A single turn carries every row of the set below to another of its rows. Some are shown first; where does it send the rows asked next?
K692: 1.437, -0.036, 0.877, 0.620, 1.935, 2.626, -0.013, 0.617, 0.766, -0.197, -1.080, -2.358, 2.346, -2.764, 2.466, 1.803, -1.646, 1.037, -0.237, -1.758
K118: 2.561, -0.529, -1.424, 0.229, -1.489, -0.254, 1.637, 0.453, 3.270, -1.107, -1.120, -3.240, 0.365, -4.204, 3.184, 0.275, 0.796, -1.115, -0.543, 1.462
K707: 0.913, 2.317, -1.011, 0.175, -1.842, -1.116, 0.778, 1.971, 1.185, 1.789, -1.659, -3.811, -1.134, -2.790, 2.796, 1.875, 0.448, -0.352, -1.946, 0.748
K813: 0.930, -0.149, -1.139, 2.910, 0.469, 0.403, 3.243, 1.271, 1.836, 1.108, -0.927, -0.732, 1.629, -0.743, -0.927, 1.577, -2.258, -1.018, -2.664, -1.319
K3: 0.552, 1.254, -1.969, 0.227, -0.366, 1.051, -1.481, 3.047, 2.913, -0.109, -0.665, -0.579, -1.841, -1.681, 0.238, -0.710, 0.607, 1.552, -1.099, -0.603
K485: 1.047, 1.753, -0.547, 0.668, -1.157, -0.697, 0.833, 2.149, 0.699, 1.484, -3.563, -4.204, -0.012, -3.716, 2.027, 2.190, 0.108, -0.597, -1.927, 1.281
K567: 2.978, 0.324, 0.087, 1.988, -1.064, -0.026, -1.276, 0.650, 3.368, 1.538, -0.321, -1.337, 1.907, -0.827, -0.928, 1.854, 2.320, 0.546, -3.945, -0.062
K791: 1.064, 1.339, -0.612, -0.181, -1.404, -2.070, 1.995, 2.719, 1.790, 0.867, -2.247, -2.440, -0.436, -3.380, 3.142, 1.446, 0.701, -0.652, -1.502, 0.692
K775: 3.293, -0.234, -0.303, 1.929, -0.619, 0.342, -1.144, 0.637, 2.536, 1.302, -0.028, -0.832, 2.257, -0.307, -0.605, 1.854, 1.218, 0.396, -4.724, 0.456
K529: 0.610, 0.670, -2.148, 0.353, -0.562, -0.114, -1.509, 2.112, 3.261, -0.017, -0.038, -0.061, -2.399, -2.449, -0.036, 1.023, 0.452, 0.667, -1.409, -1.600
K446: 2.875, -0.055, 1.155, -0.700, 2.080, 0.689, 0.979, 0.818, 2.686, 0.781, -2.410, -3.830, 0.332, -0.714, 3.289, 4.176, -0.827, 0.187, -1.489, -0.136
K57: 2.741, -0.546, 0.719, -1.234, 2.310, 0.644, 0.338, 0.395, 3.165, 0.410, -3.288, -3.282, 1.301, -0.891, 1.226, 4.284, -1.478, -0.428, -1.387, -0.532
K624: 1.784, -0.357, 0.389, 0.228, 1.328, 2.153, 0.113, 0.591, 1.313, -0.025, -1.071, -3.593, 2.147, -3.731, 2.636, 1.636, -1.407, 1.146, -0.406, -2.487
K427: 1.592, 0.098, -2.859, 2.915, 2.492, 1.339, 1.778, 0.387, 2.211, 0.714, -3.513, -3.326, 1.734, 0.696, 0.328, 1.402, -1.337, -0.947, -1.992, -0.458
K851: 2.982, 0.021, -0.265, 2.224, -0.474, 0.139, -1.380, 0.938, 3.217, 1.058, -0.798, -0.882, 2.125, 0.016, -0.523, 2.069, 1.415, -0.055, -4.859, 0.508
K881: 1.498, -0.441, -1.761, 3.657, 2.564, 1.517, 1.532, 0.350, 2.984, -1.125, -2.529, -3.579, 1.237, 0.701, 0.604, 1.429, -1.511, 0.130, -1.895, 0.325
K562: 2.282, -0.148, -2.027, 0.222, 0.526, 2.315, -1.052, 2.661, 4.644, 1.392, -1.213, -1.884, -1.587, -1.327, 0.395, -0.420, 1.968, -1.081, -1.323, 0.761
K593: 2.708, -0.748, -1.258, 0.532, -1.360, -0.453, 1.351, -0.392, 1.893, -1.273, -1.384, -3.471, 0.212, -3.277, 3.613, 0.472, 0.243, -1.004, -0.362, 1.628
K176: 0.837, -0.755, -1.262, 2.238, 0.788, 0.206, 2.729, 1.681, 1.083, 1.346, -1.441, -1.604, 1.899, -0.187, -0.183, 1.976, -2.867, -0.725, -3.086, -1.567
K669: 1.791, -0.249, -2.133, 0.794, 0.863, -0.130, -0.602, -0.992, 2.753, -1.403, -1.462, 0.557, 2.133, -0.167, -0.217, 1.356, 2.090, 0.497, -3.118, 0.067
K86: -0.062, -0.262, -2.152, 1.947, 1.686, 0.056, -0.390, -0.052, 2.553, -0.996, -1.267, 0.124, 2.572, -1.169, -0.144, 1.289, 2.788, 0.051, -2.558, -0.243
K301: -0.054, -0.357, -1.374, 0.243, 0.505, 0.345, -0.560, 0.880, 1.943, -1.338, -1.837, 0.111, 1.966, -0.745, 0.286, 0.634, 3.523, -0.461, -3.116, -0.545
K833: 2.255, -0.165, -1.775, -0.186, -1.139, -0.307, 1.624, 0.127, 2.654, -1.482, -1.596, -3.406, -0.275, -4.252, 2.889, 0.329, 0.915, -0.855, -0.492, 1.279
K330: 1.347, -0.157, 0.387, -0.241, 1.318, 1.631, 0.198, 0.733, 0.671, -0.365, -1.368, -3.452, 1.982, -3.382, 2.407, 2.094, -1.622, 1.584, -0.404, -2.206
K670: 1.084, 0.105, -2.300, 2.733, 1.043, 1.300, 0.585, 0.382, 2.868, -1.603, -2.756, -3.736, 1.449, 1.226, -0.704, 0.408, -1.539, -0.362, -2.383, -0.110
K409: 1.333, -0.051, -0.990, 0.346, -0.934, 0.379, -1.052, 3.165, 2.739, -0.831, -1.558, -0.542, -3.168, -2.850, 0.383, 0.931, -0.194, 0.525, -1.679, -1.223
K681: 2.393, -0.866, -1.949, -0.121, 0.112, 1.744, -0.642, 2.517, 4.080, 2.301, -0.891, -2.637, -1.929, -1.085, 0.744, -0.305, 1.619, -0.983, -0.371, 0.254
K192: 1.232, -0.932, -1.582, 2.212, 0.764, 0.529, 3.035, 1.007, 0.962, 1.532, -0.992, -1.651, 1.888, -0.758, -0.110, 1.493, -2.649, -0.916, -2.986, -1.831
K702: 2.411, -0.441, -1.855, 0.191, 0.288, 2.437, -0.742, 3.123, 4.401, 1.888, -0.475, -1.773, -1.120, -1.224, 0.455, -0.455, 1.526, -0.855, -1.200, 1.133
K274: 3.524, 0.355, 1.146, 0.532, 1.588, 0.328, -0.228, 1.297, 2.842, 0.463, -2.949, -3.943, 0.730, -1.914, 2.825, 3.883, -1.503, 0.848, -1.356, -1.437

K881 goes to K529
K567 goes to K593
K409 goes to K57
Now these:
K851 goes to K833
K669 goes to K791
K192 goes to K702

A single turn carries every row of the set below to another of its rows. Some are shown first; where does it send the rows asked next?
K327: -1.249, 1.902, -0.121, 2.059, -0.042, -0.425, -2.386, 0.549, 2.337, -0.549, -1.298, 0.738, -0.590, 0.245, 0.911
K943: -1.262, 0.874, 0.896, 1.562, -2.822, 0.034, -0.799, -0.510, 1.138, 0.624, -0.321, 0.080, -2.660, 0.197, 1.310
K286: -1.105, 0.689, 1.424, 1.101, -3.086, 0.342, 0.114, -0.855, 1.567, 0.163, -0.362, -0.601, -1.937, -0.364, 0.666
K393: -2.656, 1.755, -0.736, -0.922, -1.661, 0.633, 0.574, -1.097, 0.387, 0.968, -0.187, 1.990, -0.034, 0.358, -0.255
K110: -2.737, 1.765, -0.795, -0.818, -1.591, 0.560, 0.386, -1.020, 0.332, 1.039, -0.166, 2.132, -0.146, 0.438, -0.114
K868: -2.658, 1.787, -0.713, -0.967, -1.605, 0.698, 0.476, -1.159, 0.310, 0.940, -0.117, 1.944, 0.047, 0.356, -0.269
K737: -1.084, 1.666, 0.134, 2.094, -0.333, -0.434, -1.240, 0.680, 3.058, -0.898, -1.330, 0.600, -0.164, -0.247, 0.427
K752: 2.152, -0.913, -1.964, 1.237, 3.570, -0.089, -0.293, -1.180, -0.454, 1.599, 0.035, 0.653, -0.975, 0.732, -0.719
K100: 2.014, -2.614, -1.354, 1.602, 2.188, 0.149, -0.259, -1.218, 0.264, -0.092, -0.124, 1.129, -1.280, 0.725, -2.623
K951: 2.417, -1.171, -1.476, 0.979, 3.261, 0.207, 1.040, -1.387, 0.241, 1.028, 0.040, -0.015, -0.187, 0.046, -1.447
K63: 2.032, -2.331, -0.774, 0.642, 2.235, 0.840, -0.801, -2.173, -0.292, -0.432, -0.202, 0.113, -0.756, 0.653, -2.929
K999: -1.396, 2.208, 0.205, 1.419, 0.061, -0.047, -3.209, -0.127, 1.679, -0.636, -1.289, 0.094, -0.425, 0.377, 0.925
K375: -2.705, 1.699, -0.748, -0.814, -1.589, 0.586, 0.485, -0.995, 0.406, 1.066, -0.195, 2.086, -0.093, 0.395, -0.209
K563: -0.286, -0.204, -0.447, -0.556, -1.878, -0.517, 1.344, -1.875, 0.046, -1.365, 1.170, -1.611, 0.433, -0.307, 1.570
K647: -1.136, 0.730, 1.069, 1.556, -2.965, 0.019, -0.068, -0.498, 1.554, 0.425, -0.348, -0.078, -2.346, -0.153, 0.952
K930: -0.788, 0.386, -1.227, -0.160, -1.244, -0.902, -1.274, -1.697, -1.468, -0.406, 1.190, -0.663, -0.942, 0.981, 2.915
K699: 0.964, -2.054, -0.205, 0.942, 2.349, -0.642, -1.408, -1.507, -0.765, -0.368, 1.128, -0.003, -0.706, 3.387, -1.741
K914: -0.740, 0.023, -1.831, 0.945, -1.360, -1.598, -0.509, -0.653, -0.724, -0.128, 1.191, 0.484, -1.491, 1.010, 3.100
K832: -1.273, 1.096, 1.420, 0.693, -2.788, 0.540, -1.180, -1.328, 0.627, 0.321, -0.349, -0.859, -2.125, 0.099, 1.058
K329: 1.243, -2.602, -0.102, 1.346, 1.955, -0.858, 0.491, -0.999, 0.549, -0.718, 1.137, 0.072, -0.173, 2.677, -2.427
K655: -2.703, 1.762, -0.739, -0.934, -1.547, 0.659, 0.302, -1.137, 0.205, 1.091, -0.146, 2.046, -0.175, 0.481, -0.149
K540: -1.237, 2.252, 0.720, 0.776, -0.073, 0.380, -2.870, -0.729, 1.683, -1.064, -1.296, -0.755, 0.178, 0.096, 0.438
K626: -1.117, 0.929, 1.551, 0.676, -2.999, 0.568, -0.471, -1.331, 1.074, 0.144, -0.355, -0.983, -1.840, -0.228, 0.708
K907: -0.565, 0.287, -0.563, -0.857, -1.495, -0.376, -0.359, -2.305, -1.122, -1.057, 1.142, -1.709, -0.066, 0.327, 2.107
K88: -0.526, -0.438, -1.715, 1.241, -1.675, -1.765, 1.219, -0.178, 0.423, -0.490, 1.219, 0.543, -0.991, 0.248, 2.553
K183: 2.276, -0.750, -1.293, 0.248, 3.494, 0.589, -0.397, -2.137, -0.765, 1.188, 0.016, -0.514, -0.317, 0.445, -1.185
K847: -0.237, -0.521, -1.063, 0.546, -1.932, -1.233, 2.127, -0.798, 0.777, -1.079, 1.200, -0.493, -0.038, -0.343, 1.771
K561: 1.856, -2.450, -1.532, 1.662, 2.391, 0.121, -1.076, -1.211, -0.229, 0.135, -0.159, 1.383, -1.663, 1.132, -2.279
K888: -1.324, 1.067, 1.027, 1.136, -2.751, 0.243, -1.370, -0.984, 0.653, 0.570, -0.344, -0.341, -2.562, 0.319, 1.344
K460: 1.125, -2.097, 0.161, 0.548, 2.201, -0.363, -0.940, -1.872, -0.554, -0.681, 1.149, -0.556, -0.191, 2.996, -2.159
K140: 2.133, -0.724, -1.696, 0.719, 3.596, 0.265, -0.795, -1.713, -0.918, 1.489, 0.077, 0.079, -0.778, 0.816, -0.764
K777: 2.063, -2.589, -0.961, 1.116, 2.115, 0.513, -0.135, -1.714, 0.244, -0.364, -0.210, 0.528, -0.820, 0.548, -2.927
K130: 0.994, -2.260, -0.499, 1.564, 2.282, -1.034, -0.993, -0.939, -0.322, -0.201, 1.160, 0.625, -0.998, 3.360, -1.644
K533: 1.107, -2.524, -0.497, 1.717, 2.089, -1.168, -0.078, -0.681, 0.307, -0.403, 1.162, 0.699, -0.705, 2.996, -1.920
K455: -2.729, 1.791, -0.708, -0.965, -1.600, 0.715, 0.335, -1.187, 0.219, 1.013, -0.133, 1.963, -0.060, 0.425, -0.205
K173: 2.317, -1.156, -1.864, 1.387, 3.309, -0.137, 0.612, -0.983, 0.154, 1.387, 0.086, 0.635, -0.704, 0.367, -1.042
K862: -0.970, 1.661, 0.632, 1.462, -0.420, 0.011, -0.898, 0.053, 3.077, -1.264, -1.351, -0.257, 0.529, -0.608, -0.025
K882: 1.244, -2.376, 0.253, 0.726, 1.986, -0.468, 0.030, -1.642, 0.111, -0.913, 1.121, -0.566, 0.092, 2.648, -2.474
K171: 1.792, -2.266, -1.366, 1.119, 2.498, 0.380, -1.743, -1.751, -0.744, 0.121, -0.185, 0.927, -1.587, 1.262, -2.243
K600: 2.397, -0.968, -1.215, 0.381, 3.297, 0.506, 0.491, -1.956, -0.188, 0.976, 0.020, -0.544, 0.006, 0.094, -1.480
K218: 1.839, -2.163, -0.968, 0.696, 2.436, 0.772, -1.607, -2.178, -0.756, -0.203, -0.126, 0.249, -1.172, 1.043, -2.565
K978: -1.052, 1.944, 0.948, 0.746, -0.321, 0.465, -1.702, -0.591, 2.459, -1.346, -1.334, -0.941, 0.657, -0.429, -0.057

K140 goes to K183
K533 goes to K130
Now these:
K832 goes to K626
K375 goes to K110
K862 goes to K737
K847 goes to K88
K218 goes to K63

